One turn sends every row of this set to another row. A few are shown first. Where does it send the rows asked after them?
ral: -1.517,-2.984,0.978,-1.432,0.751,0.067,0.470,0.544,-0.399,0.642,-0.759,2.208,0.502,0.608,1.932,1.949,-0.768,2.856,2.270
Losuk: -0.019,0.632,-1.080,2.406,-0.308,0.042,-1.604,4.701,0.499,-1.364,2.622,2.436,-0.325,-1.600,0.468,-1.292,2.182,0.313,-2.192
Fum: -0.202,1.458,-0.532,3.251,-1.726,1.934,-1.970,4.087,-0.691,0.921,1.843,2.820,-0.024,-1.948,1.050,-0.570,1.364,-0.348,-0.423
fad: 0.824,-1.008,1.305,1.144,0.851,-1.685,0.564,-0.076,1.557,0.387,-2.513,1.480,0.673,-1.383,4.636,2.433,0.678,-0.379,1.205
Nelo: -2.020,-1.827,-0.537,2.764,-2.143,-0.987,-0.772,-0.272,-1.162,1.452,1.022,-0.059,1.616,-0.042,-4.029,0.334,-0.165,-0.422,0.785
Kifet: 0.604,0.824,-0.992,-2.385,-1.597,-0.046,-2.059,0.374,-1.201,3.307,0.994,2.038,-0.315,-0.165,1.611,-1.764,-1.862,1.697,-1.301
sadal: -1.026,1.099,-0.032,-3.114,-0.490,-1.871,-0.164,-1.765,1.807,0.282,-0.501,-2.709,-0.859,2.054,0.747,0.287,0.121,-0.053,0.119
tuvi: -1.891,-2.306,-0.455,0.951,-0.524,1.444,-0.993,1.360,-1.790,2.018,0.231,1.941,2.381,0.183,-3.713,0.493,-0.671,-0.258,-0.159
Feb: 0.404,1.986,1.525,-3.139,0.628,-2.607,-0.077,-0.740,2.132,-0.099,-0.751,-0.614,-1.469,1.892,1.025,0.142,0.877,-0.149,-2.290
Losug: -0.139,1.538,0.568,0.972,1.291,-0.717,0.247,1.740,2.968,-2.909,0.938,-0.743,-0.853,0.701,-0.827,-0.092,4.114,-0.980,-0.467
pove: 1.743,-1.364,-1.691,3.665,-0.854,-2.510,-1.414,-0.824,0.179,2.389,-1.513,0.467,0.549,-1.340,0.336,0.170,1.979,-3.305,-0.794
dun: 1.909,-0.866,0.623,1.092,0.645,-0.109,-1.187,-0.860,1.252,0.168,-2.275,0.633,0.602,-2.043,4.111,2.227,-0.589,1.405,1.331
Bupe: 1.094,-0.986,-1.449,4.135,-1.629,-1.177,-0.947,0.064,0.333,1.163,-1.984,-0.498,1.191,-1.534,-1.410,-0.116,0.816,-3.674,-1.288
kepo: -0.425,0.846,-2.352,2.679,-0.665,1.431,-1.742,4.642,0.650,-0.135,1.833,3.174,0.398,-0.070,1.103,-1.419,0.783,0.061,-1.755
vef: -2.266,-2.889,2.035,-0.913,0.484,1.027,0.926,1.531,-0.972,0.052,-0.812,0.832,2.113,0.733,0.888,1.514,-1.299,2.159,1.429
Gad: -0.172,1.841,-0.465,2.527,0.995,1.077,0.701,2.415,2.565,-1.677,-0.207,-1.036,-1.310,1.483,-0.433,0.317,3.707,-1.326,-0.374
Zofa: -1.822,1.735,0.480,2.522,-0.648,0.162,-0.114,1.938,2.305,-2.091,0.357,-1.926,-0.565,0.281,0.186,1.448,3.339,-2.093,1.018
guto: -2.051,-1.915,2.195,1.030,0.436,1.291,-0.166,1.003,-1.851,-0.102,-0.337,0.852,0.410,-0.520,-0.112,1.526,-1.571,2.989,2.251
bese: -0.447,1.440,0.517,-2.571,-0.342,-1.111,1.732,-1.791,1.193,-0.373,-0.500,-1.134,-2.636,2.325,0.465,0.373,0.689,-0.626,-1.558
posu: -0.216,1.310,0.211,1.606,0.501,-1.080,-1.290,1.944,2.527,-1.993,0.725,-0.896,-1.240,1.542,-0.684,0.540,4.540,-2.047,-1.325
fivof: -1.566,-2.366,2.317,0.136,0.318,1.157,0.802,2.222,-1.631,-0.510,-0.696,0.503,0.077,0.088,2.115,2.060,-1.303,3.040,0.625
sapu: -0.040,1.443,1.121,-3.626,-0.040,-1.650,0.440,-1.718,1.491,-0.933,-0.284,-0.483,-1.113,1.425,-0.132,-0.888,1.216,0.634,-2.418
Difa: 1.449,-1.654,0.033,1.725,-0.310,-2.579,0.494,-0.746,1.724,-0.176,-2.894,-0.203,-0.683,-1.060,4.228,1.284,0.746,-0.540,1.114
bem: 2.282,0.133,0.901,1.277,0.126,-0.776,-0.334,-0.633,1.872,0.693,-3.334,1.122,0.978,-1.228,4.524,1.766,0.508,0.115,-0.614
ref: 0.561,0.614,0.980,-2.595,-1.607,-0.639,-0.785,2.286,-0.674,1.048,1.367,2.623,-0.403,0.419,1.736,-1.758,-1.495,2.045,-3.197
dul: -0.084,-0.003,-0.324,2.120,-1.689,0.895,-1.917,4.970,-0.293,-0.817,2.836,2.328,-0.143,0.088,0.050,-1.321,2.226,0.142,-2.233
geluk: 0.111,0.536,-0.536,-2.198,-1.649,-0.842,-1.429,1.275,-0.989,0.628,1.456,2.721,-0.571,-0.940,1.165,-2.011,-0.785,1.937,-4.128
gasu: -2.284,-2.932,-0.466,1.754,-0.826,-0.616,-0.689,1.329,-2.115,0.983,2.136,0.178,0.883,1.555,-3.561,0.157,-0.174,-0.422,0.425
bira: -0.652,0.461,-1.382,-2.422,-1.913,-0.792,-0.753,0.445,-0.693,1.205,1.512,3.103,-0.911,0.747,2.036,-1.328,-2.252,0.765,-2.939
napir: -1.339,-3.226,-0.926,1.601,-1.256,0.221,-1.111,0.827,-2.381,2.061,0.201,-0.166,2.016,0.776,-3.422,-0.673,0.007,-0.758,-0.570
Dasiz: 1.927,-0.749,-2.056,2.865,-1.924,-2.387,-1.710,-2.138,1.930,1.751,-0.915,-0.280,1.789,-1.533,0.152,1.063,0.850,-1.955,-0.174
Foleb: 1.608,-0.448,-1.816,2.891,-1.033,-2.596,-1.820,-1.540,1.416,2.209,-0.509,0.824,1.762,0.233,-1.126,-0.141,1.613,-3.349,-0.825

Dasiz turns into Nelo
vef turns into fad
Where do these go?
bese turns into Gad
dul turns into ref
gasu turns into fivof
geluk turns into sapu
tuvi turns into ral
Fum turns into Kifet

